In the data rows, zero lies at 4.5, halfway between 4 and 5.
Each row below has a hidden score, from 0 to 40, with 20 about the middle. What is it? The score is a weighted sum of the row's numbers plus the product of two more (or one squared), each taken from its middle value.
[6 8 5 3 3 4 1 2 3 4 6 6 7 5 6 2 5 6 4 5 4 6 6 5]: 17
[6 5 4 4 5 3 3 5 5 4 7 6 6 3 4 5 2 5 0 3 5 4 5 6]: 18
[4 3 5 3 3 2 2 4 3 4 3 2 7 7 6 5 6 4 6 7 3 3 7 6]: 13
[7 6 6 3 5 6 4 4 5 6 5 6 6 7 3 6 6 3 3 6 1 4 6 4]: 16
[4 4 5 3 4 2 2 4 3 4 5 4 6 6 5 6 5 4 5 6 5 2 6 5]: 20
[3 5 4 5 3 8 6 5 4 3 4 4 5 4 6 5 3 4 4 4 1 6 6 5]: 34
[6 5 5 3 3 3 3 5 5 3 4 4 4 5 4 8 4 5 4 3 5 4 5 6]: 26
[5 4 6 4 3 2 4 3 4 7 4 5 4 5 7 3 5 6 7 7 6 3 4 4]: 19
[6 3 6 3 6 4 0 4 4 3 4 2 7 8 7 4 6 3 6 7 3 1 5 4]: 24
[4 5 3 6 6 4 4 7 5 3 5 3 2 3 4 6 4 5 5 2 7 5 4 5]: 25
[6 6 6 0 4 6 5 5 5 4 6 3 7 6 3 6 8 6 3 6 2 3 8 5]: 27
[6 4 5 5 6 4 2 5 4 5 3 2 4 5 4 4 7 4 6 4 6 4 5 6]: 18
[4 4 5 5 2 4 6 4 3 5 3 5 3 4 6 4 6 5 5 5 6 5 3 5]: 20
[4 5 5 5 5 4 2 4 5 2 5 4 5 6 6 4 4 4 4 3 4 5 5 4]: 20
[6 0 5 5 5 6 5 5 3 4 3 0 2 6 4 3 8 6 7 6 4 4 4 5]: 20
[7 5 4 4 6 4 4 6 5 5 7 4 7 3 3 4 7 4 1 5 7 3 5 6]: 20
[4 8 5 2 2 2 5 6 5 4 9 9 7 2 6 7 5 6 0 5 2 6 5 6]: 21
[3 6 4 6 3 4 8 4 4 6 6 6 2 3 6 4 3 6 4 4 5 5 4 3]: 15
[5 3 5 5 4 4 5 4 4 4 3 4 5 5 5 3 4 5 6 5 5 3 4 3]: 15
[5 4 4 6 5 4 3 6 4 4 5 3 3 3 5 3 7 5 5 3 7 5 3 5]: 23
[6 4 4 4 4 1 3 3 5 5 6 3 3 4 4 6 4 6 5 5 7 3 4 6]: 20
[5 7 3 3 7 2 2 7 5 4 6 5 4 3 1 9 4 3 2 3 5 5 6 7]: 27
[0 8 6 5 2 5 7 6 4 4 5 9 6 3 6 7 3 4 2 5 3 8 5 5]: 14
[5 4 3 2 6 2 5 4 5 4 7 5 4 3 5 5 4 6 3 5 5 5 4 5]: 26
[4 5 5 4 3 5 6 3 4 4 4 5 4 4 6 4 4 4 5 4 5 4 4 4]: 19
[5 7 7 4 3 5 6 6 5 4 4 7 6 6 4 7 5 3 3 7 4 5 5 5]: 37
[7 4 6 6 5 6 4 5 5 6 4 5 6 4 4 4 4 5 4 5 4 4 4 3]: 22
[6 0 4 5 6 5 6 3 5 4 4 4 4 4 5 1 2 7 6 4 6 3 2 3]: 16
[6 1 4 5 7 8 4 5 5 3 2 0 2 7 3 4 7 4 8 4 4 4 5 4]: 23
[3 5 3 8 5 6 6 4 4 5 3 4 0 2 5 5 3 4 7 2 5 8 4 4]: 18
[6 3 6 3 2 1 5 3 6 6 6 6 6 5 7 4 2 8 4 7 5 2 5 4]: 25
[8 5 4 3 7 2 2 3 6 5 6 3 5 5 2 6 4 4 4 4 4 2 5 4]: 33
[2 5 2 9 3 7 6 7 4 3 1 6 3 3 5 6 2 5 4 0 6 8 5 6]: 18
[6 6 5 3 5 6 4 7 5 4 5 4 6 5 1 6 6 4 3 4 4 5 5 4]: 31
[3 3 4 5 3 4 7 4 4 6 4 7 5 3 7 4 2 5 4 7 5 5 4 4]: 22
[5 3 4 5 2 5 8 5 4 4 7 6 5 4 5 3 4 7 3 4 7 4 3 5]: 15
[5 3 6 4 3 3 4 4 4 5 5 6 5 6 5 5 4 5 5 6 5 3 5 4]: 15
[0 6 4 5 6 6 7 6 4 2 5 7 6 2 8 4 3 4 3 5 4 8 4 4]: 19
[2 7 5 6 7 6 3 6 4 2 5 5 6 3 7 3 5 3 2 3 5 7 4 3]: 21
[7 4 6 5 5 5 4 3 5 6 2 5 4 6 2 6 4 4 5 4 6 2 4 4]: 15
[4 3 4 6 5 5 1 5 3 3 3 4 5 6 6 4 4 3 5 3 5 6 5 4]: 16
[2 7 2 5 4 4 5 5 4 5 4 6 3 2 3 7 3 4 5 3 5 7 5 6]: 23
[4 1 3 5 5 3 5 4 5 5 4 4 6 5 7 2 2 7 4 4 4 4 3 3]: 18
[5 4 4 3 4 7 4 5 5 4 5 1 6 7 2 5 5 4 5 4 4 4 5 6]: 21
[4 7 4 5 3 3 5 3 3 6 4 6 4 1 6 5 6 6 6 2 2 7 3 5]: 32
[2 6 4 3 1 1 3 3 2 4 5 7 6 5 8 6 1 5 5 6 4 5 5 6]: 7
[4 3 4 7 5 8 4 6 5 2 3 4 2 5 4 6 3 3 5 2 5 6 5 5]: 38
[4 4 3 6 3 5 3 5 4 5 4 6 6 4 5 5 3 5 3 6 7 4 5 4]: 18
[5 3 5 4 3 3 6 4 4 5 4 3 2 5 5 4 5 6 6 5 6 3 3 5]: 23
[6 2 5 6 4 5 4 3 5 6 2 6 5 5 6 3 2 5 5 5 6 2 3 3]: 33
[8 3 4 5 7 2 2 4 5 7 3 1 3 6 2 5 7 3 6 5 7 2 4 5]: 23
[4 6 6 7 2 3 4 6 4 4 4 6 4 4 5 4 6 4 5 5 7 5 4 6]: 27
[5 7 6 5 4 5 4 5 5 5 5 7 7 5 4 5 6 4 3 6 3 5 5 4]: 17
[8 5 4 5 7 4 1 4 5 6 6 5 7 5 2 2 4 4 3 4 5 3 5 4]: 28
[6 6 4 4 4 2 4 5 5 5 5 4 3 4 2 7 4 5 3 3 5 4 5 7]: 19
[4 5 3 6 5 5 2 6 4 3 5 4 5 4 4 5 5 3 3 3 6 7 4 6]: 20
[5 6 7 0 3 2 6 3 5 8 5 6 7 4 3 3 5 4 5 7 1 3 4 3]: 36
[2 4 6 3 3 5 6 5 5 4 5 4 4 6 8 5 4 6 5 5 3 4 4 4]: 33
[6 4 3 4 8 5 4 6 4 3 6 2 6 3 4 3 5 4 3 3 3 5 5 5]: 20
[8 3 6 4 5 2 2 4 5 5 5 3 5 6 2 5 5 5 4 5 6 0 5 4]: 20
[3 4 2 7 7 6 6 4 5 4 5 3 3 2 4 5 3 4 4 2 3 5 4 4]: 17
[3 6 2 7 6 5 2 5 3 5 3 3 3 3 3 6 6 2 5 3 6 7 5 6]: 23
[5 5 5 5 3 5 3 3 5 4 3 4 4 6 4 3 4 5 6 4 6 6 5 5]: 19
[5 6 3 7 6 4 4 4 5 4 4 4 3 4 3 5 1 6 4 1 6 5 4 5]: 15
[3 6 4 3 5 4 5 4 4 7 4 3 3 4 2 4 4 4 5 6 4 4 4 4]: 18
[5 3 5 5 6 7 4 3 6 5 1 2 3 6 1 5 4 3 7 4 4 4 5 3]: 22
[7 3 5 4 6 6 4 7 5 4 4 1 4 6 3 7 5 3 4 3 3 4 6 5]: 27
[1 6 3 5 5 8 6 5 4 4 3 5 6 4 6 6 3 3 4 5 4 6 3 4]: 18
[3 4 3 4 5 5 7 5 4 7 3 3 1 4 3 4 6 4 8 4 4 5 5 4]: 34
[3 2 5 3 2 3 6 3 4 4 4 6 7 7 9 4 2 6 6 6 4 2 5 3]: 11
[6 3 5 4 6 1 3 4 5 6 4 4 4 4 3 5 5 5 5 5 7 1 4 4]: 25
[4 5 6 4 3 4 5 3 6 4 5 6 5 6 5 5 3 6 4 4 1 4 6 3]: 20
[0 6 4 6 4 5 8 6 5 2 6 8 4 2 8 6 2 6 3 2 5 6 3 5]: 21
[4 7 5 6 2 4 5 6 5 5 4 7 5 6 4 7 3 3 3 3 4 5 6 5]: 15
[6 4 6 5 2 2 5 4 6 6 7 8 7 4 5 5 2 6 2 4 5 3 4 3]: 20
[3 5 6 3 6 4 6 2 7 4 5 7 6 4 7 6 2 5 5 6 4 3 4 2]: 20
[6 3 4 3 7 3 4 4 5 3 8 4 7 4 4 5 3 5 1 3 3 3 5 4]: 38
[5 6 6 8 7 5 2 6 6 2 5 4 3 6 3 3 5 2 4 1 6 5 4 3]: 26
[5 3 4 4 4 4 1 3 3 4 2 3 7 6 7 5 3 4 6 4 6 3 6 5]: 11
[4 6 5 1 4 2 4 3 3 7 7 5 6 4 4 6 6 4 4 8 5 3 5 6]: 22
[5 9 4 3 2 3 3 4 4 6 7 7 6 4 4 2 5 6 2 6 5 6 6 6]: 18
[4 4 4 5 7 5 3 7 4 2 3 2 3 4 3 4 8 3 6 3 7 3 4 6]: 23
[6 3 7 2 5 1 2 3 5 4 4 4 5 8 5 6 5 4 5 4 3 2 5 4]: 30
[5 4 6 3 4 4 5 3 5 5 4 4 6 5 5 4 4 5 4 5 4 3 4 5]: 16
[5 5 5 1 6 1 4 3 6 5 8 6 7 4 6 7 2 6 2 5 4 2 5 4]: 24
[7 7 6 0 6 0 4 4 5 5 8 6 5 4 2 9 4 5 1 5 4 1 6 5]: 27
[7 2 5 5 4 4 5 4 6 6 3 4 3 6 5 5 4 5 7 5 6 2 4 3]: 28
[2 6 2 8 2 5 8 4 3 6 3 6 0 2 6 5 3 5 7 3 5 8 4 5]: 14
[3 4 4 3 1 3 7 1 2 8 4 5 4 3 6 5 2 6 8 9 4 3 5 4]: 5
[6 6 4 5 7 4 4 5 6 4 7 3 4 2 3 4 6 4 4 4 3 5 5 4]: 26
[4 5 1 7 7 7 4 5 5 4 5 3 4 2 4 4 3 5 4 3 5 7 4 4]: 19
[5 4 3 6 4 6 5 5 5 5 2 4 3 6 4 4 4 5 6 3 3 6 5 5]: 17
[4 5 6 6 6 3 4 5 6 2 6 5 4 5 4 7 3 5 3 3 3 3 5 2]: 24
[4 7 4 3 4 5 3 5 2 5 5 5 7 5 5 5 7 3 3 7 4 5 6 6]: 12
[0 4 5 3 3 5 8 2 5 4 4 7 5 4 9 2 1 7 7 6 2 6 4 2]: 15
[2 8 4 4 3 5 6 6 5 3 6 7 4 3 4 9 3 4 3 3 4 7 5 6]: 20
[6 7 5 5 6 5 0 5 5 3 5 4 5 6 3 2 7 3 3 4 5 6 5 4]: 27
[4 5 5 6 4 1 4 4 4 6 5 6 3 2 5 4 5 5 5 6 7 3 2 5]: 19
[6 1 3 4 7 7 3 6 4 3 5 1 5 5 0 4 6 3 4 5 9 2 4 5]: 25
[5 2 6 3 5 4 4 4 5 4 3 1 3 5 4 3 8 5 7 7 4 2 4 6]: 32
[8 3 4 7 8 6 1 6 5 5 4 2 5 5 1 4 6 3 4 3 7 4 5 6]: 18
[6 3 4 3 4 7 4 5 6 5 2 4 5 6 2 5 3 2 4 4 5 2 3 3]: 30
[4 5 5 4 6 6 5 3 6 4 4 4 5 4 4 5 2 5 5 4 5 4 4 3]: 19
[3 4 5 2 2 4 7 3 4 6 4 6 5 5 4 3 4 5 6 5 1 4 3 4]: 30
[5 4 3 4 6 8 5 5 4 2 3 0 3 5 3 5 6 5 6 4 2 7 6 7]: 22
[3 5 4 4 2 2 6 4 3 6 5 6 3 4 6 6 5 4 5 7 3 6 5 4]: 16
[3 4 2 4 7 5 8 5 5 5 5 4 4 2 3 5 2 4 5 4 4 6 5 3]: 36
[4 6 5 6 2 3 5 4 4 5 5 9 6 5 6 6 2 5 2 4 5 5 5 4]: 11
[3 2 5 4 5 8 6 4 5 4 2 4 5 6 3 4 3 4 7 3 2 5 5 2]: 39
[5 7 4 7 5 6 4 6 4 5 2 6 5 4 3 6 4 1 5 4 5 5 4 4]: 18
[3 5 2 7 3 7 7 5 4 2 3 4 3 4 4 5 4 4 5 2 3 8 5 5]: 17
[5 8 3 6 3 7 1 4 4 5 4 5 5 4 4 0 5 5 5 4 7 7 5 7]: 24
[3 6 4 3 5 4 7 5 6 3 6 7 6 3 5 5 4 6 3 5 4 5 4 4]: 26
[4 6 8 0 2 2 6 4 5 4 8 6 8 5 7 5 4 6 3 8 1 2 5 4]: 21
[2 6 3 5 5 8 6 6 5 2 3 3 4 6 4 6 4 2 4 3 2 7 6 5]: 20
[7 4 4 4 6 2 5 3 5 5 6 4 4 4 3 6 3 7 3 4 4 2 4 5]: 16
[6 4 6 2 4 4 4 4 5 4 5 4 6 6 4 6 6 4 4 6 3 3 5 5]: 20
[4 6 5 3 4 3 4 5 3 4 6 5 6 4 6 5 6 4 4 6 5 4 5 6]: 15
[0 5 6 2 8 7 6 5 4 3 5 3 7 3 5 5 6 3 4 6 3 4 4 4]: 19
[5 7 5 1 5 7 3 5 3 5 5 3 8 5 3 4 6 4 4 7 4 5 7 5]: 17
[6 6 6 3 4 4 4 5 5 4 7 7 9 5 5 3 5 5 0 7 3 4 5 5]: 18
[5 5 5 3 4 2 3 5 5 4 6 2 4 4 3 4 9 5 4 6 4 4 4 7]: 25
[4 6 3 5 6 3 4 3 4 5 5 5 2 4 4 5 2 7 5 1 6 5 4 5]: 31
[6 6 6 4 4 2 4 4 5 5 5 6 4 5 3 8 4 4 3 5 5 3 5 5]: 18
[5 3 5 5 5 5 4 4 5 4 5 6 5 5 5 4 4 6 3 4 5 4 4 2]: 23
[4 3 6 3 6 4 2 4 5 4 4 3 7 6 7 4 4 3 6 5 2 3 4 3]: 18
[6 3 4 3 5 4 1 4 3 5 6 4 9 4 4 4 5 4 3 6 5 3 5 5]: 24
[5 7 5 5 2 6 7 5 5 5 5 8 6 5 5 5 4 3 3 5 3 6 5 5]: 21
[2 5 4 6 4 4 8 4 3 6 3 6 2 3 5 5 3 4 7 4 4 7 4 5]: 11
[3 4 6 5 2 5 5 5 5 3 2 6 5 6 6 5 3 4 4 3 3 5 5 4]: 22
